Each run below is a few steps of one of 6 hidden systems, one row a step.
K_758, run 1, 5 rows:
[[-27 -41  32  -4  11 -16 -19  -2  17  -5 -60  -3 -36 -58  -7  -1  -5  35
  -38  19 -20  62   2  18  20 -89  -2  19]
 [-28 -44  27  -3  24  15  34 -14  31  33 -27  -3 -41 -38   2  23  -3  22
   -6  53  -6  69   8   8  -5 -78  21  33]
 [ -3 -24   3  12   7  42  57 -13  43  66  18   4 -51  -3   2  21  -7   3
   12  44  31  45  19  -2  -9 -33  56  10]
 [ 20   5 -12  19  -9  50  31  -2  29  55  41  31 -38  21  -7  16 -23   1
   12   9  55  -9  14 -15   7  11  66 -19]
 [ 17  34 -18   4 -21  38 -20  19 -12   7  22  61 -14  16 -27  26 -52  26
   -2 -16  50 -57 -12 -38  27  15  37 -36]]
K_469, run 2:
[[-11 -34  15 -12  -1   7 -17  21   2  27  13  -4 -55  -8   9 -63  38  10
  -40  49  18 -12  44  37   1  -2   9 -41]
 [-12 -25  20  -8  -9  17 -29  28  -5  32   7  22 -59 -10 -10 -38  11  29
  -46  52  27 -19  33  22  16 -17  21 -49]
 [ -3  -7  14  -9 -15  25 -42  34 -19  23  12  41 -48  -5 -18 -21 -14  35
  -44  41  35 -42  18   2  28  -8  22 -50]
 [  6   9   4  -7 -17  29 -40  31 -15  18  24  47 -38   8 -21 -17 -19  28
  -32  20  43 -58  13  -6  29  12  28 -59]
 [ 12  22 -10  -1 -16  38 -22  25  -8  27  40  49 -30  24 -14 -10 -22  16
  -14  11  53 -63  12 -16  19  29  35 -59]]
K_486, run 3:
[[ 13  18  -5  -3 -19  34 -32  29 -12  19  31  51 -31  19 -20  -8 -27  24
  -20  10  47 -60   8 -16  27  22  30 -58]
 [  5  13   3  -7 -19  22 -52  33 -18   2   6  51 -31  -2 -26  -9 -30  38
  -35   5  36 -56   5 -13  34   0  19 -51]
 [ -4  -4  15 -16 -18  20 -57  30 -24  -3 -16  48 -40 -21 -28  -4 -32  53
  -46  24  24 -42   3  -9  36 -28  10 -36]
 [-14 -20  24 -13 -13  12 -50  29 -15   8 -22  32 -55 -30 -18 -17 -13  49
  -51  39  18 -20  14   7  30 -42  10 -31]
 [-16 -35  25 -12  -5   0 -34  24  -2  21  -9   7 -59 -22  -3 -46  19  26
  -53  43  13   1  31  29  17 -31   8 -41]]
K_863, run 4:
[[ -4 -17   0   9  21   8  63 -31  30  17  -4 -33   5  -8  16  32   6 -17
   35  17 -17  55  -1  -2 -29 -25  10  60]
 [ 12   5 -22  24  -3  22  60 -30  39  17  -3  -4   0   3   0  55 -32  -9
   48 -16  17  41 -11 -25 -19 -22  34  42]
 [ 22  16 -21  24 -13  44  39 -16  35  23   0  34 -22   0 -18  62 -59  16
   31 -21  44  17 -10 -35  12 -25  64  21]
 [ 22   4   2  10  -7  56  11  -2  25  35  10  46 -38  -7 -19  42 -48  30
   -2   8  46 -11   7 -21  29 -19  73  13]
 [ 12 -20  16   5  -2  42   9  10  29  56  21  24 -59  -5  -8  -6  -4  17
  -24  36  43   0  33  12  24 -14  66 -19]]
K_209, run 5 (5 x 28):
[[  0 -16  -6  15   5  44  59 -22  44  50   6  11 -39  -6  -3  48 -32   6
   25  25  29  43   7 -16 -10 -43  58  29]
 [ 13 -16   9  14  -2  49  34  -4  38  62  22  21 -56  -2  -3  13 -12  10
   -6  34  44  15  30   2  15 -19  74  -1]
 [ 15   9   4   1 -12  49  -6  19  -2  43  38  46 -38  16 -18  11 -29  22
  -13  28  51 -44  14 -16  22   9  52 -36]
 [ 17  32 -13   0 -20  34 -32  19 -15   1  14  63 -15  12 -32  26 -57  34
   -8 -15  44 -60 -10 -38  31   8  34 -34]
 [ 10  43 -19   9 -30  22 -31  11 -18 -22 -16  56   5   2 -39  60 -83  40
    7 -37  30 -33 -41 -55  32 -19  14 -12]]
K_477, run 6:
[[ -9 -15  18  22  -7  19  25 -17  27  33 -33  11 -26 -28 -20  70 -49  27
    5  17   5  70 -20 -18  17 -80  35  36]
 [ -3  -9  17  30 -21   2  -3  -7  19  10 -51  16 -15 -34 -30  67 -57  37
  -13  -9   2  69 -31 -19  38 -82  25  27]
 [ -7  -9  21  18 -25 -11 -32   1   9  -7 -64  20 -20 -44 -31  43 -50  45
  -32 -16  -2  54 -25  -9  46 -85  12  15]
 [-12 -23  28   1 -18  -9 -48  13   2 -13 -61  23 -35 -53 -30  16 -36  53
  -48   3  -2  34 -10   4  44 -84   7   6]
 [-11 -30  28  -9 -13  14 -42  17   3   1 -47  29 -53 -55 -24   1 -24  56
  -51  27  10  10  12  10  44 -70  25   5]]

Which system made each run below?
run 7:
[[-29 -45  25  -9  33   0  33 -20  25  19 -24 -22 -26 -36  13   3  22   7
   -4  46 -25  65  13  17 -16 -62   2  40]
 [-18 -49  24  -7  18   6  13   6  28  43   7 -21 -55 -17  17 -57  51  -8
  -31  50   4  31  45  49  -5 -19  19 -15]
 [  5 -13   1 -21 -16   7 -27  30 -24   6  24  -6 -31   8   8 -65  40   2
  -24  41  14 -57  42  29 -13  40  -9 -41]
 [ 26  23 -24  -4 -35 -16 -41  28 -35 -31  15 -14  13  26   4 -58  27 -16
   -7 -27  12 -73  18  16  -6  72 -31 -43]]
 : K_209
run 8 (4 x 28):
[[ 30  36 -41  19 -33  20  31  -5  -3  10  33  -5  21  44  -1  28 -21 -25
   49 -26  31 -31  -5 -24 -21  53  15  -3]
 [ 19  39 -27  10 -22  39  -3  11  -7  14  32  51  -9  31 -21  29 -52  12
   15 -15  54 -52 -13 -41  13  27  34 -39]
 [  7  13   1  -5 -17  35 -31  30 -15  24  30  50 -37  13 -20  -5 -25  27
  -26  20  47 -60  11 -12  27  15  33 -50]
 [ -9 -17  12 -15  -7  22 -28  30 -11  28  22  20 -54   2  -5 -49  16  20
  -36  50  32 -40  33  18   4   3  14 -58]]
 : K_863
run 9 (4 x 28):
[[-10 -34  20 -13   8 -39 -24   9 -10 -18 -14 -47  -1 -13  22 -72  70 -15
  -32  19 -36   7  31  53  -7  11 -39  -8]
 [-10 -30  23 -16   0 -29 -35  21 -19  -9  -5 -33 -12 -14  14 -71  61  -4
  -41  31 -24 -12  30  49  -4  12 -36 -18]
 [-11 -23  19 -19  -8 -16 -43  29 -25  -1   0 -12 -26  -8   5 -64  41   9
  -43  40  -4 -28  31  38   1   8 -28 -39]
 [ -9 -17  14 -17 -14  -4 -45  33 -26   8   8   3 -38  -2  -1 -60  27  16
  -41  42  13 -40  31  26   4  11 -14 -54]]
 : K_469
run 10, 4 rows:
[[  6 -14  -7  17   9  25  71 -21  40  53  34 -22 -21  19  18   6  19 -29
   32  26  19  39  21   9 -30   7  37  14]
 [ 23   6 -25  25  -9  28  61 -18  38  45  36 -12 -14  30   9  12   0 -31
   40  -6  35  17  16  -2 -23  26  45   1]
 [ 21  19 -26  17 -14  42  36  -2  20  46  49  24 -21  38  -4  16 -21 -12
   28  -3  56 -18   4 -21  -8  30  49 -27]
 [ 15  20 -17   5 -13  48   9  16   4  44  52  42 -32  35 -10   2 -22   8
    7  19  58 -49  12 -20   4  32  46 -48]]
 : K_863
